Each path below is one point turned by a fixed rotation once a step. After each direction that follows a path, write how fast that rotation turns it, in deg/step (0 if it stays still).
Each turn is a multiple of 5 degrees from 10 to 175, or 0.
Each row of a path follows its step; steps can be skipped.
Path 1:
step 0: [14,2,5,8,1,-5,-12,0,28,4,5,11,-16,2,2,-9,8,21,-1,16,-12,-6,14,15,13,24,-14,7,12,-4,-27,2,-3,-18,-5,18,-6,11,-6,1,-2,-15,-36,-8,-27,10,-8,-2,-13,3,-4,16,11,38]
step 1: [3,-7,-8,11,22,4,6,12,-18,11,-4,-5,-8,-4,-6,6,33,13,8,-8,5,0,14,-9,16,-17,-4,13,7,-8,0,31,-15,11,12,30,4,19,2,14,-16,-1,-1,-10,-20,27,31,4,-3,21,-7,3,-8,15]
step 2: [-15,7,2,-9,-12,8,-26,26,-6,-15,-10,-3,-21,2,-11,11,13,7,7,7,2,7,-7,9,15,10,-31,24,-7,-11,-5,7,-13,-40,9,4,11,-5,9,-13,-2,2,-6,-12,0,10,-6,-11,1,13,-10,20,25,33]
step 3: [-15,14,-24,0,-3,4,0,5,9,-22,16,-12,7,-5,-18,17,21,-4,16,-11,14,-21,18,5,8,-12,6,27,-1,14,-4,3,-10,-10,4,10,12,-13,-12,21,-25,3,-9,2,-7,35,6,4,-16,-8,5,-8,-26,21]
step 4: [9,8,0,6,-13,4,-14,-8,1,-16,-15,10,-5,18,-29,-8,7,-29,4,-4,-19,21,6,1,10,-2,-4,4,-3,-1,-13,9,-27,-9,-6,-4,-4,-14,-29,14,-7,3,-5,-30,8,6,-3,9,2,21,0,5,16,41]
step 5: [17,-11,-28,5,0,-3,-5,1,-2,3,-3,-17,-11,-10,4,16,17,3,-14,-9,2,-13,0,11,26,-17,8,30,18,2,-25,3,-14,-12,2,2,2,-1,-21,21,-9,8,3,-21,-4,-22,-14,8,-15,1,-11,9,-37,15]
step 6: [15,-8,13,10,1,-5,-2,-7,18,8,5,12,-17,10,-5,-27,22,13,-4,16,-29,8,-4,6,28,22,-11,10,12,15,-12,13,1,-23,-5,10,-4,-5,-16,18,-9,-16,-26,-7,-20,12,-1,-11,2,-6,1,2,4,34]
step 7: [3,-5,-37,18,19,14,11,6,-15,13,-13,-13,-4,-16,9,-2,31,14,9,-13,-3,3,9,7,3,-17,6,3,11,-14,-14,31,-14,-7,16,23,1,17,2,11,-17,-14,2,-10,-15,15,7,-1,-8,25,-9,11,4,14]
step 8: [-17,1,21,-6,-8,5,-12,17,-18,-4,12,-8,-25,8,-4,-6,12,5,10,-11,10,13,-1,13,33,5,-15,11,5,5,0,11,-6,-40,6,6,22,-10,11,-3,3,-5,2,-1,-1,12,4,-14,-1,1,-14,25,8,40]
step 9: [-30,14,-26,3,10,12,4,-6,8,-22,1,-2,12,-15,-12,14,21,2,35,-6,7,-9,-1,0,1,-21,0,11,9,9,-4,6,-11,-19,3,15,2,2,-4,32,-15,9,-15,-4,-2,32,-23,-4,-13,-7,0,-3,-7,20]
step 10: [-3,3,21,10,-14,15,1,-3,-8,2,-6,-10,4,24,-16,-1,2,-21,4,-10,-13,10,14,13,2,-16,-5,6,3,1,1,7,-17,-15,-15,1,-8,-35,-27,16,1,11,6,-15,8,9,4,10,-11,24,-4,13,7,49]
step 11: [18,0,-32,-11,11,-1,-5,-3,1,-13,-1,6,-5,0,9,-2,7,0,-9,4,3,-11,-5,6,17,-20,-3,23,31,-2,-19,-10,-16,-11,3,14,8,0,-15,39,-10,13,-7,-6,14,-20,-24,6,-21,3,-14,19,-22,18]
Speeds:
[-3,2,-2,-3,1,-2,5,-5,-2,0,-1,5,0,-1,3,-7,7,9,-9,-5,6,-4,-2,-3,-1,2,-4,4,-2,-2,-3,11,2,-3,-4,-1,1,3,-1,-7,0,3,1,1,1,2,6,-1,-2,-2,2,3,6,-1] : 60
[-4,7,6,-2,-5,-4,0,-11,-1,-3,2,-3,0,-2,-2,4,-2,-5,5,-6,2,2,1,1,-1,-4,8,-3,-2,1,-7,3,-1,0,-7,-2,-1,6,-3,-3,7,4,-3,-6,2,-1,-4,3,-3,-5,4,0,-3,4] : 65
[-1,-2,-3,-2,2,-4,1,-4,-1,-3,7,0,2,-9,-1,-4,-4,2,1,5,1,-6,3,-4,6,2,1,-4,-7,-1,4,0,2,1,2,0,-3,-5,0,-3,-4,0,-12,1,5,-3,1,-7,0,-1,-4,3,-6,7] : 125
Path 2:
step 0: [-7,-22,5,34,-13,22,-15,2,1,-22,17,-14,-26,4,12,7,3,9,24,18,-16,-2,-2,5,6,2,6,-15,5,40,-7,5,-30,13,-12,-11,-1,18,-7,0,-8,9,0,-5,-11,12,3,2,-5,25,-11,0,-16,-6]
step 1: [-6,3,-17,-6,-1,10,-34,-1,13,14,-4,10,10,1,1,-22,-13,18,10,-16,3,6,-25,24,24,25,-10,35,-3,8,10,-6,19,-1,22,-13,8,15,-7,4,4,14,-20,-5,-18,0,-5,-1,-14,6,8,-16,3,-25]
step 2: [6,24,10,0,22,-5,-28,-30,3,2,-5,10,-7,-3,0,6,10,-4,1,9,-2,-29,7,2,-6,-17,-18,7,19,-21,-9,-17,21,10,-2,22,29,26,14,8,1,-8,1,-4,30,-18,9,4,-11,-21,-12,5,-2,-1]
step 3: [-10,-6,-7,-18,1,14,-10,-9,2,-16,10,-10,-15,1,18,-15,-16,14,-12,18,14,2,38,8,-4,-23,31,-6,9,1,6,-2,-18,-8,-26,-19,-9,19,18,-11,-10,4,12,10,4,8,14,14,28,-5,-4,-7,-24,0]
step 4: [-8,-3,-9,5,23,-28,7,-10,3,-28,-11,-10,19,-5,4,18,-9,7,21,-25,2,13,-12,24,0,15,8,4,-13,12,36,7,11,30,-14,-6,-14,4,24,-9,-5,10,-15,0,-15,21,-1,-1,8,15,8,-7,3,-14]
step 5: [25,21,18,23,-3,6,-26,-2,-29,-13,14,-27,-2,19,-5,-5,-1,-18,-2,-25,-17,0,5,22,10,10,-17,-5,1,13,-10,4,6,13,14,17,9,-6,8,9,-15,23,-8,-3,15,-4,23,2,-23,-11,3,1,8,11]
step 6: [-13,-8,22,1,0,-3,-45,-3,11,4,-2,3,-32,1,10,0,-33,-5,-1,-6,6,13,3,-11,-8,-2,-26,-1,5,2,-25,-22,-5,-28,-4,-19,1,12,-12,-3,-14,1,14,3,-14,-9,9,-2,28,2,2,-20,3,-3]
step 7: [-12,-7,-35,-8,22,-14,-17,-18,2,-21,-5,-5,-4,-16,17,2,9,14,0,20,-21,6,-8,-18,19,18,7,13,15,7,9,-3,13,7,-15,26,-4,8,18,-2,-2,-19,15,0,-15,-18,-10,-28,12,0,11,4,-1,-23]
step 8: [16,13,-37,0,10,26,-19,-8,-7,4,-13,-3,-14,18,-5,0,1,9,13,6,15,14,4,17,-2,3,6,-29,15,13,-1,22,8,11,-8,0,3,-14,19,-24,-8,14,-3,-1,35,6,-6,7,-31,-4,-21,3,-4,-7]
step 9: [-7,-3,31,-10,12,1,-9,19,15,14,-19,1,-14,10,6,1,-14,-15,-4,14,5,7,-7,31,-2,-15,-15,13,7,1,-5,21,14,19,8,-7,-2,6,10,-17,-5,31,-12,17,-24,-13,11,36,27,-5,6,6,-5,2]
step 10: [-6,-8,-28,11,12,-12,-17,-4,-17,-12,17,-7,13,-10,-12,10,-3,-22,-21,-29,-5,-11,3,-12,2,-23,-11,14,19,-18,-1,-5,2,-1,10,26,-4,-4,29,11,-2,-10,-6,10,-18,15,2,3,27,-18,25,-20,-9,-1]
step 11: [-21,10,-5,13,0,-13,-12,-22,-35,-7,-21,-14,8,7,25,9,-11,-12,-12,-9,35,21,27,1,-13,3,13,-22,4,23,-1,-6,-13,-15,-16,13,-5,-16,-5,-2,-14,-6,-1,-2,10,-21,-7,-13,-16,6,-5,2,8,6]
Speeds:
[1,3,0,-2,-1,4,-3,0,0,4,2,6,1,3,1,4,1,-7,-3,0,0,0,3,8,1,-2,-2,2,2,7,-3,-1,-4,1,-11,0,-4,0,-9,-3,2,2,7,-9,-1,4,4,1,6,0,-8,5,3,1] : 125
[-2,-4,0,-4,-9,-2,2,-3,8,2,5,-5,-2,-8,-5,-1,0,4,-4,-1,3,-5,-4,0,-3,-4,-2,-4,6,9,-1,0,6,4,-3,-4,-8,1,-2,3,-1,6,-2,3,-5,-2,4,-5,4,-1,3,-1,-3,-4] : 120
[3,-3,-4,5,-2,-1,-2,2,-1,-5,-4,2,0,-2,4,6,0,4,-1,0,-3,-2,-7,-1,10,-2,8,-1,3,-3,-1,2,-5,-2,2,-6,-1,2,-2,5,2,-4,1,-1,-3,4,0,7,13,1,6,-2,0,-5] : 115
[-4,-8,0,-4,1,-1,0,-4,-8,-3,-2,-1,2,-3,1,1,-1,5,-4,3,-4,1,-2,-3,-2,2,3,-5,6,-1,7,5,-4,1,-6,-6,-7,5,3,-6,2,2,4,-7,3,-1,-6,-2,-6,1,0,1,3,7] : 90
[-6,1,-4,0,-1,-6,-4,-1,-6,2,-2,7,-6,0,-3,-5,-7,-3,-2,2,-5,-11,4,-3,-1,-1,3,-2,-2,-1,2,0,6,-1,-6,-2,9,-4,-6,2,-3,1,-7,-3,-3,3,0,-1,0,-1,7,3,3,2] : 85
[4,3,-6,-2,3,0,2,10,3,6,-2,2,6,0,2,-2,2,0,-1,4,3,-8,0,2,-1,-6,6,2,4,-4,3,-1,6,7,-5,-2,2,5,5,-6,-2,3,1,7,5,0,-3,3,5,-2,-4,-3,1,3] : 60
[-1,5,2,-11,-3,-2,-4,1,0,-1,-2,5,3,-3,0,8,0,2,-9,-3,-8,-1,6,1,-4,-2,3,0,1,0,-10,-3,-4,-1,5,0,2,3,4,-4,-2,-7,-4,0,-2,-3,-2,-7,1,-2,-2,-5,-2,-1] : 90
[4,-1,-2,-4,6,1,2,-2,2,3,-7,1,3,-6,3,4,-10,1,0,2,5,3,-4,5,-2,1,-3,3,2,-1,6,-7,-5,-4,-1,-8,4,-10,-5,0,-2,2,-5,1,1,-6,2,-3,1,4,0,-3,-2,3] : 145
Path 3:
step 0: [10,11,2,1,22,-1,11,-3,0,6,0,-23,3,20,-5,-4,-8,-1,5,9,-22,12,-11,-5,29,-8,-15,28,-19,3,8,13,21,4,5,34,-32,-19,20,-1,6,4,-1,-27,14,-21,-15,-11,21,0,16,4,3,11]
step 1: [-15,22,19,19,2,11,-4,13,-21,9,25,4,6,11,-7,11,9,-44,12,10,-8,8,5,-4,-8,3,4,-15,-5,-3,-7,-3,24,11,-11,0,27,-13,-17,-4,-20,-16,19,23,-8,-27,-13,-3,-5,-16,-10,-4,-8,9]
step 2: [6,7,-12,0,-1,-7,-7,0,-23,11,-4,-4,0,-16,18,10,-11,15,-24,0,0,19,-2,-15,-15,20,12,-20,-8,6,9,-15,-35,12,-3,16,19,5,-12,-3,-16,-16,-16,7,10,20,36,2,7,-13,-27,-7,5,-24]
step 3: [33,-8,-16,-22,14,21,13,-11,-9,4,-9,18,10,-9,-14,-2,6,18,7,-2,0,-6,-6,-15,36,-17,2,-22,-7,-8,-2,-9,6,-17,12,-26,-8,15,11,-6,-6,8,-25,-8,-4,7,9,-17,-26,12,16,15,22,-15]
step 4: [-4,-4,22,-10,-5,-2,18,26,18,-2,-5,-9,-1,11,-8,19,-27,2,13,-43,-7,3,6,15,3,-10,4,3,4,3,-19,-8,-2,-17,2,-32,5,-9,26,-4,9,-4,-1,14,0,5,-11,3,-10,0,15,-12,-30,35]
step 5: [-30,1,-11,-4,-32,-17,0,-4,11,-2,-15,-3,-7,3,22,8,-18,10,-13,17,-18,-13,6,-4,-27,3,-16,18,-2,13,-13,-3,3,4,-2,-10,1,2,0,-1,-9,12,29,-12,18,1,-41,3,-1,3,-27,-8,4,-24]
step 6: [1,-1,-21,23,7,7,-5,-18,-22,10,32,-9,-10,-12,1,-13,20,10,20,7,-3,-12,-26,-13,6,7,8,29,-2,17,24,8,4,24,-6,13,0,-8,32,6,6,-6,17,-20,9,1,0,20,-4,1,14,17,19,1]
step 7: [18,12,17,8,27,-1,6,-11,-14,-33,21,21,0,21,8,-8,11,-11,0,-1,11,12,17,13,-10,-6,7,5,10,-16,17,-9,10,2,-12,-14,4,26,-6,-7,4,-14,0,41,2,-26,15,13,0,-15,4,21,-9,7]
step 8: [-1,0,20,-9,-12,13,-18,15,4,-7,-12,1,4,26,21,0,-16,10,-37,-1,6,1,0,-9,1,12,-1,-22,10,-2,24,-1,-37,-4,28,11,-13,-7,-4,-17,22,-16,-16,1,-14,-9,-3,-19,7,-13,-9,-14,3,-17]
step 9: [7,-17,1,-12,-10,15,-5,6,-3,24,-6,21,9,-25,-5,18,14,-5,-5,-14,-4,-30,-20,-26,12,-28,1,-9,5,7,-9,26,13,-11,7,-5,-6,15,-33,-6,4,-9,17,-24,-15,11,-5,0,-1,14,7,-11,18,12]
step 10: [-4,-17,-9,14,5,-25,6,5,29,-7,-12,-2,1,-3,-5,-9,-14,10,15,-14,1,2,-1,25,11,22,-3,-1,-7,17,-12,2,5,11,-14,-3,-13,6,-13,-7,-40,-20,7,9,7,19,11,29,1,12,23,-10,-17,33]
step 11: [-8,4,8,1,-3,8,-9,11,22,-19,-8,15,-2,15,18,-23,0,9,2,22,1,1,30,0,0,30,-16,24,5,-6,-7,-3,9,16,2,-4,19,-24,4,3,-24,49,2,-10,-1,3,2,-15,-9,7,-5,12,5,-22]
Speeds:
[8,2,4,-2,4,5,3,-7,4,3,0,-5,0,1,-5,3,3,-1,4,2,-1,-3,2,-7,1,2,2,3,3,-4,-5,-1,-3,4,9,0,4,-10,-2,0,4,-2,4,2,-3,-2,-2,6,-4,7,4,-4,8,-3] : 130
[1,-2,-3,-4,-7,1,1,1,2,5,1,-2,2,1,-4,-1,-4,4,-2,-2,2,-3,-2,1,-2,-8,-1,3,-7,-7,-2,-5,2,10,0,-8,-2,-7,2,5,-10,3,-3,3,-4,4,6,-1,-2,-4,-3,0,-2,-1] : 45
[1,-5,4,-2,-6,1,6,-4,3,5,1,-4,-6,4,5,2,-1,-2,-2,1,-6,5,-1,2,8,-6,2,-7,6,1,5,4,3,7,2,-3,1,4,-2,7,0,3,3,-1,1,1,-7,-1,6,3,-1,-5,-2,5] : 80
[-5,4,11,1,-7,-4,6,0,2,-2,1,-1,1,-2,2,-2,1,6,1,6,1,6,-2,-1,-3,2,-2,-1,6,-2,1,-9,-5,-3,-5,-1,0,-6,-8,-3,-2,-3,-2,6,2,2,-3,1,-4,4,-1,2,-4,5] : 120
Path 4:
step 0: [9,2,-7,-10,2,-9,-27,-23,-4,3,-11,-8,-28,7,23,16,-8,22,-11,25,9,11,26,-5,-14,7,17,9,-15,-9,0,-1,4,9,29,-15,8,-5,4,0,1,16,-10,14,6,25,-17,-2,-5,-11,-32,-12,-30,15]
step 1: [10,9,-15,4,22,12,3,-17,2,-15,-10,-7,-11,-3,0,-7,12,7,-4,-33,-16,17,33,-4,27,13,3,0,20,14,-13,0,-7,1,-16,4,-27,2,-21,12,5,32,-2,15,5,-6,-25,9,22,17,-22,-14,-5,-11]
step 2: [14,16,-4,-15,26,-19,-16,25,-7,6,-6,26,-14,-4,-20,0,-2,-25,22,-16,6,5,8,-3,4,5,-10,7,2,-14,-1,12,-10,-10,-18,24,-10,-16,-8,-2,1,-22,17,-12,10,-15,-19,2,9,-31,16,-33,-3,-2]
step 3: [-5,6,22,-5,5,-21,22,-12,8,9,-20,6,23,18,13,-12,26,-11,-12,12,3,-7,-2,0,-15,-4,-5,4,5,10,4,-2,14,-3,13,11,22,-25,2,11,-9,7,28,-21,2,-13,17,-17,24,-35,-21,-17,15,11]
step 4: [-7,3,33,11,4,-27,2,3,-8,-26,2,-31,24,-31,-1,3,16,-5,-16,-2,4,-20,-19,1,-17,9,4,-12,-4,-7,-24,12,-4,11,-6,6,-14,4,-5,9,-17,26,-1,12,-17,12,0,-12,-10,1,4,5,26,-25]
step 5: [-4,-25,21,-12,-23,-5,-15,18,-10,8,21,-38,-12,-9,-4,16,12,-4,8,26,-14,8,-1,-19,-8,6,-4,14,-12,-22,-1,-6,-2,-17,27,6,-12,-14,-10,-28,18,9,-8,2,-8,2,-25,6,-18,8,7,-13,4,26]
step 6: [2,-8,8,-1,-9,7,21,-27,11,3,-13,-22,-17,28,-18,23,-16,13,15,-15,-33,6,0,-18,8,1,15,-8,8,18,23,1,13,11,3,6,7,3,-7,-14,15,2,-30,-15,-24,1,-25,-7,20,-3,-13,2,5,-6]
step 7: [13,36,-17,30,-2,-11,-15,6,-3,20,-1,-2,7,-16,-8,11,-10,13,0,-10,-27,-2,9,2,0,3,-1,-29,5,-2,14,18,1,-15,-17,-2,-1,19,-3,27,-2,-31,-11,-1,6,17,-29,-26,-6,-12,3,-15,-14,-5]
step 8: [13,23,-16,-2,21,-25,8,-10,-10,23,-10,0,26,5,21,0,-21,22,-1,24,4,15,17,-26,12,-12,-5,-5,1,1,-8,-3,-15,-13,19,3,-24,-17,-5,1,1,-16,23,-8,14,-2,25,4,2,13,-16,-18,9,21]
step 9: [-20,14,16,-2,14,-11,40,6,-6,-19,-29,-1,-15,-8,10,-13,-14,-2,3,-5,-7,2,1,-1,-10,4,16,9,-24,1,-2,-13,-20,19,-3,29,-13,-9,-24,17,4,13,1,18,1,-14,29,0,4,6,5,-5,-16,-26]
step 10: [-8,-14,24,23,-2,-9,-5,17,-9,4,-1,-3,-28,-6,7,-2,-15,5,2,15,13,-8,27,17,-20,28,-12,9,-4,-23,-33,4,0,-1,-13,9,26,-20,11,-8,19,24,13,-4,12,1,-18,-12,-6,-18,-2,-7,-22,-3]
step 11: [17,-12,2,-11,2,-8,5,-15,19,-6,8,-25,-2,39,12,5,6,5,-7,-19,6,-3,18,4,-3,12,-11,1,16,25,-32,-8,0,15,-6,-14,3,-3,-28,-23,-24,23,-3,5,-3,-2,-20,-8,-2,-17,-5,-12,13,31]
Speeds:
[-4,-1,-4,-1,3,-2,7,7,0,-3,3,0,1,-2,1,0,3,0,-1,-5,-4,-7,0,5,2,3,3,3,2,5,8,2,-7,3,-3,1,-2,3,-2,0,3,2,3,2,1,5,-5,-7,-1,3,-6,7,3,-12] : 135
[-3,8,-1,2,-3,-4,1,-4,-7,-2,2,-3,-4,-9,-1,-3,0,-1,-1,-5,-1,-2,1,-2,4,-3,9,2,5,0,-1,-3,-7,-1,-3,-3,4,-7,5,-2,-4,-6,7,-4,1,-8,6,0,2,-3,-1,1,-2,1] : 60
[1,1,0,1,-5,-4,2,6,0,-2,-3,1,0,3,2,4,-6,-3,2,-7,4,-1,-3,0,1,2,-6,-5,4,7,3,0,7,-4,-8,-1,7,3,-2,-1,-1,-1,-1,-7,10,-4,-3,-2,-2,-5,-3,1,4,6] : 85
[1,-5,4,-1,4,4,1,-4,2,-9,1,-4,5,5,3,-5,-5,9,-5,3,-2,-1,2,1,1,0,-2,2,1,7,1,-2,2,-7,-4,1,3,-5,3,-4,0,-4,1,0,-2,-6,-1,0,7,9,-5,-5,5,-1] : 145
[6,1,-3,6,-1,0,-2,-3,-3,-2,2,10,-3,-1,3,0,-8,5,-5,-3,0,4,2,-4,6,0,0,-6,-7,4,3,-1,-2,1,4,0,4,-3,-7,0,8,1,2,4,6,3,4,5,-2,-3,-2,-5,-2,-7] : 45
